The rows below come in pairs that one turn or mirror swaps. Which row does each named row swap with?
The rows were stretched afterwards, more along some directions than others.
tisa: [ 10.9 -10.9  13.2  -5.3  -7.6 -16.2 -21.7  -9.7  -5.1  -5.1  -0.1  -8.0
  -2.3  -6.6   0.1   5.2 -27.7]
gevad: [  6.5  -2.4  20.3   6.9 -22.8 -14.6  -1.4 -14.6 -10.9   0.9   5.9   1.2
 -13.6   1.7  -3.3   0.5 -26.0]
lav: [  8.4   5.6  16.3  11.7  -9.4  -6.5   1.8   5.6  -1.2   5.4 -10.6  22.4
  -8.2  -3.2 -14.4  25.0 -24.4]
daban: [  9.8   7.3  25.1   9.4 -13.7 -17.7  -0.7  -4.4   8.2  17.8  -7.4   3.0
   6.0 -12.6  -6.8  19.8 -21.1]
biv: [  3.3 -12.3  27.4   1.8 -12.5 -18.4  -6.2   2.4  -3.9  -7.5 -13.4   8.3
  -3.7 -17.6   9.8   5.4 -27.1]
vudud: [  5.6   9.4  33.7  10.0  -9.5 -22.1 -25.3 -20.1  12.9  13.1   6.2   6.9
   7.3 -10.4  -8.2  35.7  -5.8]
Kuz: [ 11.7  -0.6  28.4  -5.6 -10.4 -20.4 -16.2 -18.2  -5.6   6.0  10.7   1.7
  -6.7  -1.9  21.5  18.4 -16.6]
tufaf: [ -1.0  -1.9  21.5   3.4  -8.2 -10.1   0.4   4.2   8.9 -17.2  -9.7   9.6
   9.8 -11.9  -2.7   2.8  -7.3]
Kulas: [  4.9  -1.2   8.1  11.2 -12.6 -18.2  -5.4 -14.8 -10.4   5.2   0.8   3.8
  -3.5  -2.9 -14.0  -4.4 -31.3]
Lar: [ -6.7   5.2  42.3  10.9 -11.8 -19.5  -7.6 -22.9  -5.6   9.1   5.1  18.1
  11.4   2.0  -9.1  13.8 -21.2]
Niri: [  2.2  -3.0  29.2   0.4  -5.5 -31.7 -17.8 -30.9  -8.1  12.6   0.8   5.9
  -3.8   2.3  -2.9  33.5 -28.7]
lupuz: [ 10.1  -4.6  29.4   4.4 -20.9  -3.8 -18.8 -11.0   5.8 -14.4   9.0  14.1
   3.5 -14.2   4.7  -6.5 -19.3]
nitor: [  9.6   0.8  16.0  16.7 -18.2 -19.1 -30.5   0.1  10.0  -0.5  -2.5   6.3
  -0.5 -14.4  -5.1  17.5 -15.2]
Baz: [  4.8 -10.0  26.6  16.2 -22.0 -42.4 -30.0 -27.8 -11.6  17.4   9.9  -6.0
  -9.6 -10.0   2.6   7.9 -31.5]
Ged: [  8.9  -7.4  14.6   8.8 -10.6 -18.6   2.2 -27.4   3.7  17.3  -4.6   3.7
 -12.3 -14.1   5.0   7.2 -23.8]
Zogo: [ 12.9  -5.8  30.9  10.2 -17.7 -25.0  -9.0 -16.5  -1.9  21.4  11.2  -2.9
 -13.3 -13.1  -0.6   8.1 -15.2]
rilan: [ 16.0  -0.2  38.3  -0.7 -13.9 -22.3 -13.9  -5.5 -13.6   2.4 -16.9  19.7
  -4.2 -18.9  -3.8  25.4 -36.4]
Gub: [ 12.1   0.8  17.3  -7.3  -2.1  -0.3 -10.4 -14.8   5.4  -3.4  -3.8  -2.4
  -3.7   0.4  -3.0  10.4  -8.9]
Simer: [  2.9  -2.7  12.3  24.4 -16.1 -19.6 -26.6 -21.5   5.4   5.1  -3.7  11.9
   3.2 -16.8  -8.1  13.7 -14.4]
Vuve: [  0.0   0.0  24.4  11.4 -14.2 -10.9  -5.5 -17.0   7.1  -8.4  -4.7  -4.6
 -14.5  -8.6  -6.0  -6.3 -30.6]
Tuz: [  1.6 -13.8  43.8  15.6 -18.2 -50.8 -31.9 -33.0 -11.1   7.8 -15.6   4.3
   2.9 -17.5   8.5   6.7 -41.0]
Dafar: [ -2.5   3.1  28.8  10.3 -12.5 -16.9 -19.2  -6.7 -20.8  -4.9   8.0  24.3
   2.0   1.3   0.2  11.5 -37.3]
mis: [  1.4  -5.9  46.7   0.8 -18.9 -11.2  -8.9 -19.1  -1.4 -14.8  10.4  27.6
  -1.4 -10.0   3.9   0.9 -26.7]
Munir: [  0.7 -14.5  37.7   8.4 -10.8 -33.4 -31.2 -41.7  -0.4  11.0   5.3   0.2
   8.6  -5.3   8.8  10.4 -29.3]
Sekil: [  6.3   2.8  29.4  -2.4  -8.5  -9.1  -9.6 -35.3   6.7  -1.3  -3.1   5.6
  -1.4 -11.7 -16.5  14.1 -30.5]
gukig: [  7.2  -4.4  30.4   0.1 -14.2 -27.4 -24.9 -33.5 -11.4  12.6  12.0  11.7
   0.6 -13.7  -5.7  33.4 -20.1]
Tas: [  0.0 -11.7  36.3   4.3  -5.4 -18.1   1.6 -24.9  14.4  -5.2 -10.6  -3.5
  -0.4  -3.7  14.6   1.2 -27.7]
kave: [  5.8   2.9  30.1  16.6  -8.1 -13.2 -18.1 -17.5  -4.3   5.4 -12.7  18.0
   1.3  -4.0  -0.2  11.3 -38.9]
bib: [  0.4  -5.2  26.3   8.1 -13.7  -8.4  -8.2 -15.8   0.8  -6.2  21.8   0.4
  -7.3   7.9  17.5 -18.4 -26.6]
lezek: [  6.0  -0.5  42.2   4.4  -9.1 -37.4 -19.3 -33.5  -9.3  23.8  11.4  13.0
   6.3 -11.5  -1.0  37.1 -30.4]
sepo: [ 22.2   0.9  25.9  -0.5  -6.8 -12.9  -7.8  -1.1  -4.7   8.5  -4.5  15.1
  -8.6 -15.0   2.5  25.9 -26.8]
Bavat: [-11.6  -8.6  31.9  16.5 -23.1 -13.1 -13.8 -16.5  16.6 -15.6  22.2   8.5
  -0.3  -8.7   1.7  -6.6  -7.4]
Rosiv: [  3.3   2.1  19.9   1.3  -8.0 -16.2 -23.9  -5.4   0.2 -18.0  -3.0  16.4
   9.3  -0.6   0.3  10.3 -20.5]
petar: [  5.5   8.1  24.6   2.6 -15.9  -7.6 -14.5  -1.4  11.6 -16.7  -9.3  10.0
   6.7  -1.2  -7.1  21.3 -14.6]
lesot: [  5.4  -2.7  42.5   0.4 -15.8 -27.4 -26.9 -41.0  -6.2   0.8   2.4   1.0
   6.1 -10.9   2.4   3.4 -40.0]
nizoz: [  0.3   5.6  21.8   9.6  -7.3  -5.0 -10.8 -11.3  20.9  -5.5   2.4  -3.7
   9.2   1.7  -1.8  -1.3 -23.4]
Vema: [ -7.0  -0.2  25.4   6.3  -6.9 -23.9 -15.4 -27.8 -15.2   5.4   0.4  10.8
  -1.7  -7.0   3.0  23.2 -31.4]
Zere: [ -5.6   3.5  20.4   7.5  -6.3 -17.0   1.5 -20.1 -15.2  -1.8   1.7   9.6
  -3.1  -1.6  -2.1   4.5 -22.5]
sisan: [-10.8   8.2  33.3  24.3  -7.6  -4.9   9.6 -20.2   6.5  -0.1  -1.2  25.1
   2.3   3.5   1.2  10.6 -29.3]
Bepe: [ -2.6   3.6  45.2   9.5  -8.0 -34.0 -13.4 -26.2   8.3   7.2 -20.0  22.0
  12.5 -13.5   7.0  29.2 -32.7]

petar swaps with gevad
Vema swaps with biv
Tas swaps with sisan
Zere swaps with tufaf
mis swaps with Sekil
tisa swaps with Dafar

